First come named moves, each a turn or a mirror, each shown by rows before and after it. For each pair of rows after them, which moves, in which order, take the first row to the second? The first pair is done for you.
D (before |-> after):
| +0.26 | +0.25 | -3.13 | -0.04 | +1.65 | +1.50 | -2.88 | +1.67 | +0.59 | +0.74 | +0.01 | -1.23 | -3.00 | -0.39 | |-> | +0.22 | +0.18 | -3.37 | +0.06 | +1.67 | +1.40 | -2.59 | +1.75 | +0.50 | +0.86 | -0.01 | -1.35 | -2.81 | -0.58 |
| -0.53 | -0.78 | +0.54 | +0.33 | +0.44 | +0.27 | -0.16 | -0.31 | -0.06 | +0.25 | +1.29 | +0.06 | +0.47 | +1.68 | |-> | -0.85 | -0.92 | -0.10 | +0.58 | +0.48 | +0.05 | +0.42 | -0.12 | -0.39 | +0.16 | +1.36 | -0.31 | +0.91 | +1.28 |
| -1.27 | -0.47 | -3.43 | +1.50 | +1.08 | +1.02 | +2.40 | +1.06 | -1.25 | +2.20 | +1.03 | -1.38 | +2.00 | -1.23 | |-> | +0.31 | +0.59 | +2.57 | -1.13 | +1.02 | +1.76 | -2.78 | -0.67 | +1.72 | +2.40 | +1.23 | +1.37 | -1.72 | +2.18 |
P (before |-> after):
| -0.54 | +0.66 | -0.99 | -1.05 | -0.08 | +1.26 | +0.86 | +0.81 | +1.34 | +1.12 | -1.15 | +0.44 | -0.46 | -2.14 | |-> | -0.65 | -0.18 | +1.78 | -0.83 | -1.90 | +0.88 | +1.95 | -0.22 | +0.15 | +0.24 | -0.17 | +0.58 | +0.60 | -1.35 |
| +0.25 | -0.29 | -0.46 | +1.74 | -0.72 | +0.59 | -1.45 | +0.24 | +2.41 | +1.09 | +0.99 | -0.62 | -0.58 | +2.73 | |-> | +0.18 | -0.57 | +0.27 | +1.75 | -1.25 | +0.55 | -1.18 | +0.03 | +2.01 | +0.84 | +1.22 | -0.56 | -0.33 | +3.02 |
| +0.47 | +3.28 | +3.40 | -1.02 | -0.82 | -0.29 | -3.01 | -0.04 | +0.29 | -0.98 | -2.72 | +0.17 | -1.73 | +3.95 | |-> | +0.55 | +3.60 | +2.18 | -1.18 | -0.01 | -0.17 | -3.51 | +0.33 | +0.75 | -0.75 | -3.26 | +0.14 | -2.21 | +3.65 |
U (before |-> after):
| -1.17 | -2.28 | -0.71 | +1.71 | -1.71 | +3.77 | -0.46 | +0.95 | +0.47 | +0.93 | +0.21 | +1.24 | -2.73 | -1.52 | |-> | -2.14 | -2.26 | +0.55 | +1.69 | -2.97 | +3.55 | -0.14 | +1.48 | -0.39 | -0.24 | +0.28 | +0.51 | -1.70 | +0.08 |
| +2.35 | +1.99 | -2.05 | +0.04 | +2.80 | -2.81 | +2.25 | -0.45 | -0.80 | +0.49 | +0.30 | -0.89 | +1.93 | -2.61 | |-> | +1.19 | +1.48 | -0.51 | +0.72 | +0.90 | -2.87 | +3.40 | -0.20 | -2.16 | -0.66 | +0.99 | -1.56 | +3.50 | -0.89 |
| -1.66 | +0.73 | -2.09 | +1.27 | -0.27 | -2.69 | +3.58 | -0.65 | -2.72 | -1.90 | +0.86 | -1.95 | +3.15 | -0.85 | |-> | -2.45 | +2.95 | -2.09 | -0.95 | +0.73 | -3.21 | +1.04 | +0.85 | -1.21 | -3.24 | -0.94 | -2.69 | +1.97 | +0.60 |
| +1.01 | -1.12 | +1.09 | -1.00 | -0.65 | -1.18 | +2.38 | -1.21 | -0.42 | -0.90 | -0.23 | -0.07 | +0.68 | -3.34 | |-> | -0.14 | -0.34 | +2.13 | -1.73 | -1.39 | -1.60 | +1.78 | -0.34 | -0.54 | -2.33 | -0.74 | -0.87 | +1.11 | -1.50 |
A (before |-> after):
| -0.54 | +1.30 | -2.26 | +0.33 | +0.40 | +0.46 | -1.45 | +0.61 | +1.49 | -0.96 | -1.53 | +1.08 | -1.36 | -3.03 | |-> | -0.82 | +1.44 | -2.35 | +0.39 | +0.28 | +0.60 | -1.48 | +0.88 | +1.48 | -1.10 | -1.49 | +0.83 | -1.26 | -2.91 |
| +2.58 | -0.70 | -2.90 | +0.44 | +0.26 | +0.51 | +1.08 | -0.42 | -0.47 | +2.73 | +0.69 | +1.13 | -2.10 | -4.18 | |-> | -1.32 | +0.37 | -4.93 | +1.13 | -0.92 | +1.15 | +0.85 | +3.58 | -1.16 | +0.74 | -0.55 | -1.77 | -0.22 | -0.90 |
| +1.66 | +2.62 | -1.63 | -0.83 | +4.03 | -1.66 | -0.42 | +0.30 | +0.90 | +1.34 | -0.95 | -1.20 | +0.61 | +1.30 | |-> | +2.13 | -0.66 | -1.34 | +1.48 | +2.44 | +1.57 | +0.08 | -1.01 | +0.82 | +3.91 | +0.61 | +1.29 | -1.53 | -0.65 |
| -0.16 | -0.45 | +1.97 | -0.39 | -2.41 | -0.03 | +2.38 | -0.97 | -1.16 | -1.63 | +0.56 | +0.18 | +1.78 | -0.23 | |-> | -0.12 | -0.30 | +1.92 | -0.47 | -2.33 | -0.15 | +2.32 | -0.94 | -1.11 | -1.71 | +0.46 | +0.12 | +1.86 | -0.18 |
Pairs:
Between the rows of a pair lie two moves.
| +1.20 | +0.48 | -0.30 | -1.38 | -0.58 | -0.74 | +0.28 | -0.93 | -0.52 | +2.08 | +1.69 | +1.39 | +0.18 | +0.46 | |-> | -0.10 | +0.72 | -0.07 | -1.34 | -1.37 | -1.02 | +0.94 | -0.16 | -1.30 | +0.89 | +1.39 | +0.30 | +1.51 | +1.43 |  D U
| -0.06 | -0.80 | +2.17 | +0.94 | -1.33 | +0.93 | +0.28 | -0.20 | -1.27 | -0.02 | +1.16 | -0.17 | +0.96 | +2.11 | |-> | -0.64 | +1.29 | +0.89 | -0.84 | +0.11 | +0.36 | -1.55 | +1.45 | +0.08 | -1.03 | -0.69 | -0.99 | +0.04 | +2.59 |  D U
| -1.02 | -0.65 | +0.51 | +1.61 | -0.64 | +2.35 | -0.64 | -1.33 | -0.01 | -0.71 | +0.85 | +0.71 | -1.06 | +1.68 | |-> | -2.12 | +0.27 | -0.76 | +1.18 | -0.30 | +1.90 | -0.63 | +0.00 | -0.11 | -1.85 | -0.26 | -0.50 | -0.45 | +2.00 |  D U
| +1.31 | -0.53 | +0.44 | +1.47 | +0.23 | +0.87 | -1.06 | -0.13 | +1.06 | +0.38 | +0.47 | +1.32 | -1.55 | -0.53 | |-> | -0.20 | +0.63 | -1.75 | +1.50 | +0.64 | -0.37 | +0.15 | +1.74 | +0.04 | -1.04 | -0.41 | -0.98 | +0.74 | -0.09 |  D A
| +2.40 | +1.07 | +0.74 | -0.05 | +2.94 | -0.78 | +1.00 | -2.37 | -1.93 | +2.69 | +0.51 | -2.17 | +2.10 | -1.52 | |-> | -0.67 | +1.66 | -0.75 | +0.83 | +1.75 | +0.19 | +0.94 | +0.64 | -2.62 | +1.33 | -0.15 | -3.96 | +3.24 | +0.86 |  A A
| +0.14 | -2.21 | -1.35 | -1.51 | -0.44 | +0.71 | +2.31 | +0.05 | -0.51 | +0.14 | -4.58 | -0.67 | +0.73 | -5.17 | |-> | +0.42 | -1.11 | +3.31 | -3.49 | -0.93 | +1.68 | -1.92 | -0.35 | +1.81 | -0.07 | -4.61 | +1.01 | -2.05 | -1.27 |  A D
| +1.12 | -0.85 | -0.08 | -0.93 | +2.15 | -2.63 | -0.86 | -1.02 | +1.51 | +0.17 | -1.53 | +1.43 | -0.32 | -1.61 | |-> | -1.22 | -3.65 | +0.47 | +1.95 | -1.44 | +0.76 | +0.19 | +0.00 | +0.05 | +0.58 | -0.31 | +1.89 | -0.17 | -0.46 |  A P
